The rows of X fall into 3 groups, which share some directions, and each row is roughly a mix of its group's hidden directions.
X (105 x 10):
[[-41  16   1  -9  13 -26  26  -9  24  -2]
 [ 41 -15  -1  -7  -3  12   8 -37 -15 -20]
 [-34  25   3  14  -9 -11  21   7  32 -23]
 [ 10 -23 -13  -3 -25   0  31 -40   2 -15]
 [ 31  -3   0  -1   6   7 -10 -33 -45   5]
 [ 26 -18  -5 -15 -16   3 -36  10 -31  17]
 [ 22 -20 -10  -3   7  35 -13  33  21 -18]
 [ 29   6  17   6 -17 -23 -23 -21 -28 -20]
 [ 22 -16  -9 -15   3  18  -3 -13 -41  32]
 [  3  21  -3  -2  28  26 -16  43 -10   9]
 [  3  40  23  21  -8   3  33 -14  11  11]
 [-14  -7 -20   9 -13   3  34  20  35 -22]
 [-33  40  11  11 -19 -19  -7  20  -6   6]
 [-21 -35 -17   8   1  -4  20  18  35  15]
 [-25 -14 -18  -1  -5  10  18  36  30  20]
 [  2 -38 -35 -15   7  20   8  27 -11  -3]
 [ 16  21  22  -3  27  -4 -23 -24  -5 -34]
 [-28  -5 -18  -2 -24   7  46   4   8  15]
 [ 14 -13  14 -22 -18 -21 -31 -17  32  13]
 [ 12 -12  25  -9 -11 -22 -31 -36  19   4]
 [ 12   2  22  -8  27  -2 -50  12   7   9]
 [-12 -42 -41  -1   1  -4   1  11 -16 -16]
 [-33  23  12  -2   9 -32  17 -21  25  -4]
 [  4 -40 -19  -7 -23   0  18 -25   4 -26]
 [-46  30   6   5  19 -12   1  21  13  -1]
 [ 23 -11  19  -1  27 -11 -43   1  15 -15]
 [  9 -32 -12   3 -22   0  38 -26   7 -19]
 [-15 -22 -28 -33   7  -3 -21  30  -6  13]
 [  7 -14   9 -29  -9 -16 -34   5  36  16]
 [-28  23  -4   9   5 -12  44 -14  19 -13]
 [  2 -36 -36 -10  -3  14  19  10  -2 -28]
 [ 10 -18 -17  -8 -24  12  35 -29   8 -24]
 [-31 -10   1  15  15   2  44 -27   1   8]
 [ -5  21   9 -10  24   7 -29  41  -2  21]
 [ 30 -18   9 -16  12   9 -36  -2 -20  27]
 [-34  17   2   3   4  -1  11  23  44 -12]
 [ 28 -11  -5   5 -12   7  15 -45 -28  -5]
 [-12  14   8  10  24  -2 -43  35  -8   2]
 [ 17 -23  16 -20 -10 -12 -43 -12  14  18]
 [-19  28  -9  24  15   6  34  12 -19 -22]
 [ 18  -2  16 -26 -12 -21 -38 -24  15  13]
 [-30  11  -1  11   2 -17  36 -24 -25  17]
 [ 15  -9  17 -23  -7 -16 -41  -8  30  12]
 [ -7  10  -5  20  31   5 -31  35 -19  -7]
 [ 30 -34 -17 -14 -17  23 -11  -3 -27   5]
 [-30  27  22  11  19 -26  10 -27  -1   6]
 [ -5 -30 -37   0   0  13  28  25  -3 -18]
 [-25  28   6  23  28   3  10  33   9 -13]
 [ -5   2  -8  -3 -24 -19  42 -35  12   0]
 [ 20 -39  -5 -16  -4  17 -32  15 -14  16]
 [  3 -17 -12   0 -26  -2  46 -26  12 -12]
 [  1 -35 -33  -7   9  15  11  30  -4 -23]
 [ -8   7 -32  -4  -8   9  46   9  12 -25]
 [-15   7 -32 -39  -6 -15 -14 -12   7 -28]
 [-35  32   9   9  29  -9  26  -2   2  14]
 [ 14 -15  15 -23 -13 -21 -35 -31   6  13]
 [ -1 -46 -33 -11   4  11 -11  16 -19  -4]
 [-42  10  10  17  17 -23  27 -18   7  -6]
 [ -3 -29 -36  -6   6  13   6  25  -2 -34]
 [ 24 -20   6 -26 -16  -6 -20 -39  17  -3]
 [ 32 -40 -11  -6 -18  25 -17   8  -9   6]
 [  3 -20   4  -4 -18 -30  -8 -48   3 -15]
 [-27  30   6   7  15 -16  31 -31  -7  -8]
 [ 15 -14  14 -19 -23 -24 -27 -29  21  12]
 [  3  -2   4  -3 -26 -18  13 -50  11 -20]
 [ 26 -25 -19  10 -18  27   3  26   7 -27]
 [ -2 -14 -35 -11  15  20  15  39  -3 -18]
 [-39  26  16   8  30 -21  12 -14   1  -5]
 [  7 -13  12  14  24 -30 -39  -6 -23   9]
 [ 25 -29 -12 -11   5  14  -3 -12 -35  29]
 [-32  22  22  13  19 -20 -21   9  29  -3]
 [-11  -3  -9 -25  -2  15  -2  51  17  18]
 [-34  15   0 -18   3  19  12  28  27  23]
 [ 32 -19  -6  -6   1   3   0 -29 -44   4]
 [-21  -1 -14  -7 -35   5  22  29  -3  31]
 [ 15 -20  14 -23 -10 -16 -45 -11  17   5]
 [ 23  -4  -7  20  14 -12  -3 -30 -37 -25]
 [ 31 -24 -10  14 -10  -8   5 -32 -34  -5]
 [-19 -12 -33 -17  10  -6  -3  39   8 -25]
 [ 14 -18   0   6 -21  -3  21 -44   6 -29]
 [ -1 -32 -11 -18 -30  -3  35 -17  17   0]
 [-19  19  23  -7  26  -6 -37   9  -4  26]
 [ 31 -11   1  -1  15   4 -40   4 -31  19]
 [-39  34  11  13 -11 -19  10   9  19 -16]
 [ 16 -19 -14  -5 -22  11  32 -39  -1 -14]
 [ -4 -30 -36  -5  -8   8  28   9   5 -32]
 [ 29 -30  -1 -12  24   5 -22 -12 -27  19]
 [  8 -14  12 -20 -12 -19 -28  -8  46  -1]
 [ 17 -14  -1 -27 -28 -14 -15  -8  40  11]
 [ 14 -22  -9 -22 -30  -9   1  -9  44  -5]
 [ -4  33  12  -5  26   2 -33  28  -7  20]
 [  0  18  30  -3   6 -14 -41 -12  -7  30]
 [-14  31   6  11  23   5 -22  38  -8  19]
 [ 29 -22  -7  -9   0  14  -3 -23 -38  25]
 [-16  23  -9  27  18  17  36  18  -8 -19]
 [-25  43  19  -1  19 -29  -3  -9  12  -2]
 [-23   6  19  -1  14 -13 -27  28  37   8]
 [ 33 -12   1  -7 -11   5  -4 -32 -41  11]
 [ 35 -11  11  -3 -14  -6  -6 -40 -29  -8]
 [ 34 -12  -3  -4   0  11  12 -43 -24 -14]
 [ 14 -24   4 -25 -21 -13 -25  -7  38   7]
 [-27  18   1  25  32  10  13  29 -20  -3]
 [ -2   4  -4  -2 -25 -10  47 -24  23 -15]
 [  8 -23  -9 -14 -30   3  30 -37  10  -9]
 [  7  38  36  18  13  -1  -8  -2  -3  30]]
One row of each group comes first, with its name. Which group is each row after those in?
[ 38 -16 -11 -10  -9  28 -26  18 -20  -2] -> Z
[  9  38  41  18   9  -8 -21 -11   8  -2] -> V
[-29  10   5   8   0 -15  -6  37  38  -8] -> K

[ 23  -4  33  -5 -11  39 -13  -3   1  26] -> V
[ -2  -4   0 -16 -30 -16  38 -31  20   5] -> V
[-17  21  -9  29  14  13  38  12 -15 -20] -> Z
[  1 -25  -9 -34   7 -19 -41  -3   0 -15] -> V
[-30  34  16   6  17 -24  12  -1  29   5] -> Z
[  7  -5  16 -22 -11 -25 -37  -5  36   6] -> Z
[ 14 -35  10  -8  26  -3 -33   8  20  19] -> K
[ 18   5  10  11  -5 -18  -7 -39 -40  -9] -> K
[ -5  35  25   4  -6 -17  -3 -26  -1  36] -> V
[ 27 -37  -4 -21 -24   7  -9 -25   6  18] -> Z
[ -9  49  29  18   0 -15  -6 -10  13  -2] -> V
